0:    75  129  125  127  255  110  126  106  192  130   89   34  106  176
1:   117  127  127  129   73  138  126  104  120  132  186  122  250   76
2:    73  128  127  128  210  114  123  108  144  127  101   60   97  174
3:    73  128  128  129  255  114  121  103  162  131  135    0  132  162
4:   124  127  130  127   73  113  125  124  119  130   99  231   73  128
5:   218  127  131  129   72  205  155  130  119  127  195   58  255   64
6:   111  128  129  128  196  120  123  107  118  129  154   48  134  132
7:    75  131  130  126  255  111  124  106  135  126  132    0  121  161
8:    73  130  128  127   71  115  122  155  119  127   94  189   66  162
9:   139  126  129  128   71  111  121  105  122  131  144  201  163   84
10:   255  127  127  131   71  112  122  141  116  132  106  255  160   53
11:    81  125  128  125   72  109  125  103  120  128  166  141  162  101
12:   242  127  126  127   69  113  126  163  116  125   96  255   88  101
13:    74  129  131  128  255  138  123  104  121  129  163    0  137  146
14:   101  129  129  127   71  107  124  103  120  130  116  211  100  119
15:    74  128  128  127  101  120  124  106  121  130  103  140   80  162
16:    75  125  128  128  255  126  126  105  143  129  123   19  114  166
17:    74  128  127  127  196  114  122  104  117  129  158   27  128  144
18:   112  128  127  131  154  198  151  112  119  128  198   35  168  115
19:    75  127  128  124  100  116  121  105  121  129  125  134  102  139
20:    77  126  130  127   71  112  123  125  118  124  125  188  106  123
21:   109  127  128  129   78  114  122  117  122  130  119  124  101  142
22:    76  127  127  128   73  114  124  104  120  130  122  133  101  143
23:    99  129  129  129   70  145  125  105  117  127  176   88  158  112
24:    72  126  129  128   71  114  126  105  118  127  122  146   99  140
25:   255  128  129  127   73  113  120  191  121  128   67  148  255    0
26:    76  130  128  130  239  172  132  108  120  126  180    2  138  140

  255  128  130  131   70  112  123  106  121  126  117  255  162   64 -> 10 12 9
   78  127  129  127  255  113  123  107  191  128   74   49   93  188 -> 0 2 16
  255  128  129  127   73  113  120  203  121  128   61  140  255    0 -> 25 10 5
   73  126  127  127  188  127  127  106  147  127   99   66   95  177 -> 2 16 0
   73  127  125  127  164  113  126  104  118  128  110   66   96  169 -> 2 17 6
  255  130  126  127   85  113  124  107  120  128  118  234  150   74 -> 10 12 9
   70  131  129  128   72  113  124  103  118  125  165  152  172   95 -> 11 23 9
   73  130  128  127   71  116  122  163  118  126   85  204   56  167 -> 8 4 20
  173  127  130  129   96  205  155  105  122  127  202   38  255   87 -> 5 18 1
   71  128  133  129   76  114  124  109  119  127  161   72  138  128 -> 23 11 22
   75  129  127  131  166  210  155  107  119  128  211    2  168  125 -> 18 26 17
   76  128  127  129   89  113  125  208  120  128   79  188   50  178 -> 8 15 4
  228  129  129  127   71  113  125  107  120  127  127  239  165   73 -> 10 9 12
   72  125  128  130  255  110  121  105  255  129   68   14  114  185 -> 0 3 16
  211  127  130  127   72  112  124  255  118  127   74  249   29  164 -> 12 4 8
   74  128  127  125  166  255  251  104  118  127  255    0  251  129 -> 18 26 5
   95  130  125  127   71  113  121  255  165  128   56  213   35  193 -> 8 4 20
  255  129  129  130   71  113  122  199  121  127   92  255   76  104 -> 12 10 4
   74  128  129  127   72  162  123  107  116  125  197   62  176  111 -> 23 11 18
  240  127  127  128   70  112  124  255  121  128   79  255   33  145 -> 12 4 10
   74  129  125  127  146  255  201  101  122  128  243    0  206  123 -> 18 26 23
  234  131  128  127   69  113  124  192  120  128   96  255   66  113 -> 12 10 4
   73  125  126  129   71  110  124  106  120  128  153  141  140  111 -> 11 24 22
  187  127  130  129   72  218  160  105  119  127  214   40  255   76 -> 5 1 18
  255  130  126  127   72  113  124  107  120  128  114  255  155   64 -> 10 12 9
   84  129  129  129   87  225  173  104  120  130  217   25  194  114 -> 18 23 1
   73  129  130  129   70  149  126  105  117  127  185   63  158  119 -> 23 11 18
   73  130  129  129   89  241  181  104  120  130  231    0  205  116 -> 18 23 5
  158  130  130  128   70  113  124  105  120  127  148  194  183   81 -> 9 11 14
   74  131  129  132  170  115  124  106  162  129   76   87   84  187 -> 2 15 0
  173  127  130  129   74  214  157  105  119  127  213   38  255   81 -> 5 1 18
   76  128  127  129   69  113  125  222  120  128   71  212   40  181 -> 8 4 20
   74  130  125  127   71  113  121  255  171  128   50  205   29  205 -> 8 4 15
  163  126  127  126   69  110  122  149  119  126  101  238   75  127 -> 4 12 14
